Some points, each followed by its number:
[  3  17 -32 -35  64 -55  37  18  14 -13   1 -38 -53  11   7 -12] 0
[ 17  40  10  13   0 -10  10  11  10  -2 -25  -2 -12   2  -8 -20] 1
[-41  -5  18 -40  -9 -17   7 -10  -8 -11  -8  21 -12  -5   3 -12] 2
[ -7 -19   8 -10  30 -10  11  12 -53   1  -9  20  29   6  11 -18] 3
[102  38  14  34  13  47 -42  23  21  36 -10  37  11 -47 -18  55] 4
[ 29 -13   9  48  15  23 -18  16   0   4 -19 -12  13 -36 -10   1] 5
[-36  10  -5  -6 -22  14  -8 -19  32  22  28 -22   6  19  -1  44] 6
[ 21  -8 -30   6  12  58 -26 -27  42  -5 -11  37   7 -17  24 -27] 7
[  5 -20  23 -37   7  15 -27 -39   1  12  15  -8  -1  33   5  20] 8
[-16   4  -5  24   5   9  -4 -11 -43 -17 -22  19   6   3  26 -47] 9
[ -4  28  40   3  -5 -26  17  10  37  17  20   6 -39   2  21  23] 10
[ 49  17  -7  31 -26  31 -55 -47  52  14  12  32  19 -20 -15  55] 11
[ 11  18  18  -6 -22   6 -44 -30  -4  48  -3  21  -9   5 -20  41] 12
[ -1 -21  24   5 -27 -16 -10 -13  23 -35  16 -34 -15  -3 -17  22] 13
[-11  -7   6 -11 -12   9   5 -12  22 -24   1 -23  10  39  -7  31] 14
[ 14   8   4   5 -23   8  29  -4 -15  -7  26  -2  -9  13  10  14] 15
New points follow, each followed by the numbers of its three nearest points above, looking only along the 7 directions in which the numbered points spread most, nearest first.
[ 13 -16 -10   1 -29  23  -4  41 -10 -28 -31  -7  10  15 -23  -8] --> 5 15 1
[-14  12  -8   9  13   1 -26 -13   5  20  35  10  10  -7  10   4] --> 15 8 1
[-15   6 -27   1 -40  -2  -4 -32 -26 -21  15 -29  -2  16 -15 -30] --> 14 15 2
[ 13  10 -12 -12  66 -46  12  23   1   0  19 -29  -2  25 -15 -28] --> 0 1 3
[-51 -26  -9  11 -12  -7  26  13 -15   2  21  -9   6 -28  34   5] --> 15 2 14
[-61 -28  20 -30 -45 -42   9 -18 -29   1 -28  31  30  27 -32  -5] --> 2 3 8
[-16   9  15  25   5 -12  30  51   3 -29  17 -13 -27 -12  -2  11] --> 1 15 10
[ -8 -48  -7 -31 -42  36  10   1  -8  -9  -6  62  17  15  18   5] --> 9 8 2
[ 11   0  21  -8   7   7   4   9   2  10   6 -14 -13  29   0  32] --> 15 14 8
